Here are some points, each followed by its number:
[-0.306 -0.253 -0.309  1.513  1.120  1.192 -0.720  1.571 -0.141  1.626 -0.419
 -0.263 -0.543  0.520 -0.682  1.244] 0
[ 0.922  0.777  0.545  0.420 -0.889  1.259  0.244 -0.524  0.093 -0.323 -1.622
  2.469  0.487 -0.520  1.159 -0.947] 1
[-0.890  1.701  1.042 -0.210 -0.748  0.553  0.330 -0.622 -0.141 -1.908  1.073
  0.033  0.652 -1.354 -1.552 -0.473] 2
[-1.757  1.983 -0.183  1.284  1.273 -0.531  1.363  1.661 -1.262  0.908 -1.052
 -0.057  0.059 -0.179 -0.539 -1.569] 3
[ 0.374  0.739  1.135 -1.133 -1.168 -0.852 -0.661  0.446  0.835 -1.432  0.882
  0.823  3.173 -1.085  0.477  0.435] 4
[ 0.315  1.571 -0.555 -0.907  0.064  0.016 -0.318 -1.123  0.187  0.275  1.901
 -0.549 -1.049  0.421 -0.117 -3.009] 5
[ 1.350 -0.342 -0.146 -1.315 -0.471  0.095 -1.489  1.712 -1.668 -0.287  0.896
  0.628 -0.551 -0.984  0.788  0.581] 6
[-0.349 -0.647  1.787 -0.472 -0.707 -1.422 -0.535 -0.371  2.425 -3.685 -0.340
 -2.124  1.516 -0.676 -0.906  1.170] 7
[ 0.934 -0.274  0.195  1.253  0.596  2.050  0.157  0.772  0.445  1.120  0.108
  1.262 -0.080 -0.256  0.688  0.986] 8
[-0.876 -0.668  1.351  1.932  0.858  0.418  0.173  0.807 -0.046  0.653 -0.467
  0.214 -0.382  1.149  0.511 -0.508] 9
[-0.973 -0.848 -1.300 -0.227 -1.686 -0.639  0.464  0.538 -0.992 -0.420  0.396
  1.245 -0.467  0.691  1.034 -1.503] 10
[ 1.991 -1.030 -0.095 -0.343  0.567 -0.242 -0.483 -0.132 -1.181  1.226 -0.045
  0.161 -0.395 -0.615 -0.619 -0.576] 11
[-1.784 -0.059 -0.599 -1.862  0.163 -0.554 -0.615 -0.274 -0.832  1.348  0.072
 -1.150 -0.990  0.172  1.155 -1.305] 12
[-0.410 -1.812 -1.260 -0.678 -0.490 -0.342  1.241 -0.264 -0.157 -0.927  0.324
  2.176  0.178 -0.091  0.924  0.726] 13
[-1.772  1.492 -0.445  1.096 -0.871 -0.276  0.418 -0.728  0.546 -0.403 -1.199
  0.391  0.561  0.455  1.560  0.070] 14
[ 0.329  0.168 -1.125  1.035  1.371 -0.890 -0.433  0.341  0.007  0.289 -1.361
  0.344 -1.345  0.422 -1.865  0.258] 15
[-0.990  2.299 -0.387  1.749  0.933 -0.728  1.707  1.686 -1.143  0.885 -0.853
  0.337  0.722 -0.369 -0.455 -1.285] 16
[-0.586  0.542  0.459  1.384 -0.882  0.289  0.478 -1.254 -0.426  1.533 -0.476
 -0.548 -1.599  2.431 -1.675  0.129] 17
[ 0.146  0.110  0.059  0.910  0.003  0.233 -1.647  0.328 -0.148  1.503  0.074
 -0.265 -0.365 -0.789  1.306  1.171] 18
[-1.226  0.887 -0.448  1.165  1.537  0.567  0.915  0.425  0.866 -0.026  0.397
  1.027 -0.571  0.766 -1.172 -0.723] 19
[ 0.401 -0.286 -0.059 -0.238  0.378 -0.128 -2.458 -0.948 -0.344  1.555 -1.590
  0.736 -0.951 -1.493 -0.772  0.913] 20
[-2.282  1.905 -0.145 -0.616 -0.308 -0.418  0.275  1.355 -1.108 -0.014 -0.800
 -1.162 -0.547 -0.662  1.614 -0.841] 21
[ 1.050  0.032  2.299 -2.040 -0.002 -0.036 -0.600  1.644 -0.052  1.964 -1.345
  1.110 -1.917 -1.147 -0.386  0.392] 22
[ 0.409  0.577  1.103 -1.414 -0.402 -0.614 -0.136 -0.504  0.001 -0.672 -0.618
 -0.226  2.063 -0.138  0.771  0.650] 23
[-0.655  1.101 -1.587 -1.325 -1.423  1.080 -1.474  0.123  1.489  0.725 -1.496
  0.530  0.944 -0.159 -0.039  0.895] 24
[-0.432  1.342 -0.018 -1.504 -1.028 -0.209  0.397 -0.885  2.024 -0.332 -1.054
 -2.163  1.807 -0.250  0.580  1.538] 25
[-1.383 -0.123  0.868 -0.770 -1.211  0.398 -1.355 -1.116  1.699 -3.293  1.215
 -1.726 -1.085 -0.919  0.499  0.720] 26
[ 0.063 -0.206 -1.942  0.772  0.298 -1.940 -0.839  0.183 -1.182  0.978  1.441
  0.283 -1.917  0.587  0.429  0.696] 27
[ 0.520  0.244  1.303 -0.821 -0.797 -0.891 -0.400 -0.037  0.842 -1.284  1.027
  0.851  3.271 -1.314  0.144  0.317] 28
[ 0.485 -0.898  0.035  0.753  0.624 -2.023  0.873  0.170 -1.098 -0.975  0.406
  1.988 -3.425  0.508 -0.187 -0.327] 29
[-1.425  0.698  0.994  0.650  0.860  0.027 -1.147 -0.045  1.292  0.015 -1.211
  0.452  0.470 -1.128  0.725 -0.701] 30
[-0.605 -0.836 -1.268  1.635  0.352 -0.620  1.749  0.321  0.226  0.121  0.025
  0.172  0.978 -0.126  0.015 -0.205] 31
[ 1.042  0.783  0.797  0.564 -0.678  1.219  0.300 -0.433 -0.011 -0.559 -1.197
  2.307  0.657 -0.470  0.763 -0.827] 32
[-0.598  0.552 -0.259  1.607  0.426 -0.148 -0.084 -0.724 -1.926 -0.356  1.337
 -0.070  0.876  2.200  0.569 -1.431] 33
New points follow, each followed by the numbers of its five nearest points above, smallest number first.
[ 0.230  0.670  1.445 -1.239 -0.441 -0.492 -0.274 -0.810  0.339 -0.902 -0.318
 -0.160  2.020 -0.318  0.979  0.978] : 4 23 25 28 30
[-1.266 -0.416  0.329 -0.602 -1.334  0.244 -1.504 -0.580  1.368 -3.906  1.569
 -2.022 -1.100 -0.765  0.327  0.562] : 2 7 23 25 26
[ 0.561 -1.724  0.508 -0.621  1.566 -1.019  0.538 -1.460 -0.060  2.179 -0.253
  0.946  0.654  1.164 -0.680  0.528] : 9 11 15 20 31
[-0.285 -2.120 -1.481 -0.358 -0.517 -0.213  1.450 -0.496  0.001 -1.213  0.174
  1.812  0.468  0.093  0.842  0.697] : 10 13 14 31 32
[ 0.413  0.438  1.107 -0.740 -0.779  1.076  0.313 -0.564  2.215 -1.376 -0.157
 -2.554  0.707  1.574  0.284  0.814] : 7 14 23 25 26
[-1.062  0.751  0.972  0.375  0.443 -0.027 -0.964 -0.175  1.542  0.073 -1.116
  0.632  0.259 -0.608  0.465 -0.391] : 9 14 18 30 32
[ 0.950 -1.018 -0.299  0.561  0.254 -1.932  0.586  0.383 -1.269 -0.755  0.948
  1.897 -3.633  0.362 -0.205 -1.094] : 10 11 15 27 29
[ 1.984 -0.966 -0.569 -0.535  0.241 -0.356 -0.355 -0.012 -0.780  1.313 -0.089
  0.265 -0.003 -0.537 -0.804 -0.050] : 6 11 15 18 20
[-1.065 -0.146 -0.518 -0.783  1.672 -0.616 -0.503 -0.344  1.231  0.814 -0.726
  0.248 -0.617 -1.194 -0.806 -2.025] : 11 12 15 19 30
[-0.536  0.093 -0.608  1.347  0.662  1.499 -0.334  1.737 -0.232  1.626 -0.412
  0.011 -0.576  0.411 -0.874  0.762] : 0 8 9 15 18
[-0.128  0.571 -0.949  1.254  0.725 -0.100 -0.490  0.185 -0.504  0.538 -1.402
 -0.106 -0.759  0.101 -2.011  0.544] : 0 15 17 19 20
[ 0.171  0.411 -0.449 -0.259  0.617  1.445  1.265  2.364  0.893  2.643 -0.956
  1.130  1.287  1.033  1.273 -0.041] : 0 8 9 19 31
[-0.635  0.570 -0.097  1.443  0.391 -0.069  0.280 -0.633 -1.286 -0.318  0.876
  0.783  0.700  1.842  0.023 -1.727] : 9 10 19 31 33
[ 1.175 -0.336  2.389 -2.062  0.423 -0.201 -0.736  1.175 -0.052  1.733 -1.314
  0.842 -1.840 -0.769 -0.306  0.186] : 6 11 18 20 22
[-0.625 -0.531 -0.553  1.241  0.600  1.708 -0.748  2.053 -0.122  1.949 -0.293
 -0.072 -0.052  0.780 -1.262  0.546] : 0 8 9 18 19
[ 0.006  0.517  0.729  0.082 -0.420  1.313  1.838 -0.882 -1.194 -0.413  1.088
 -0.798  0.477 -1.241  0.314  0.114] : 2 8 23 31 32
[-0.649  0.932  0.719  1.306 -0.403  0.312  0.336 -1.644 -0.026  1.316 -0.682
 -0.540 -1.360  2.416 -1.730  0.097] : 0 9 15 17 19
[-0.576  1.015  0.246  1.454 -1.164 -0.004  0.336 -1.194  0.044  1.493 -0.773
 -0.775 -1.793  2.034 -2.182  0.504] : 0 9 15 17 19
[-0.409 -1.929 -1.399 -1.238 -0.402 -0.135  1.742 -0.859 -0.306 -1.047  0.536
  2.292  0.387  0.211  0.966  0.465] : 10 13 23 31 32
[-0.626  0.966  0.416  1.593 -0.845  0.503  0.298 -1.269  0.104  1.472 -0.986
 -0.354 -1.193  2.025 -1.725  0.143] : 0 9 15 17 19
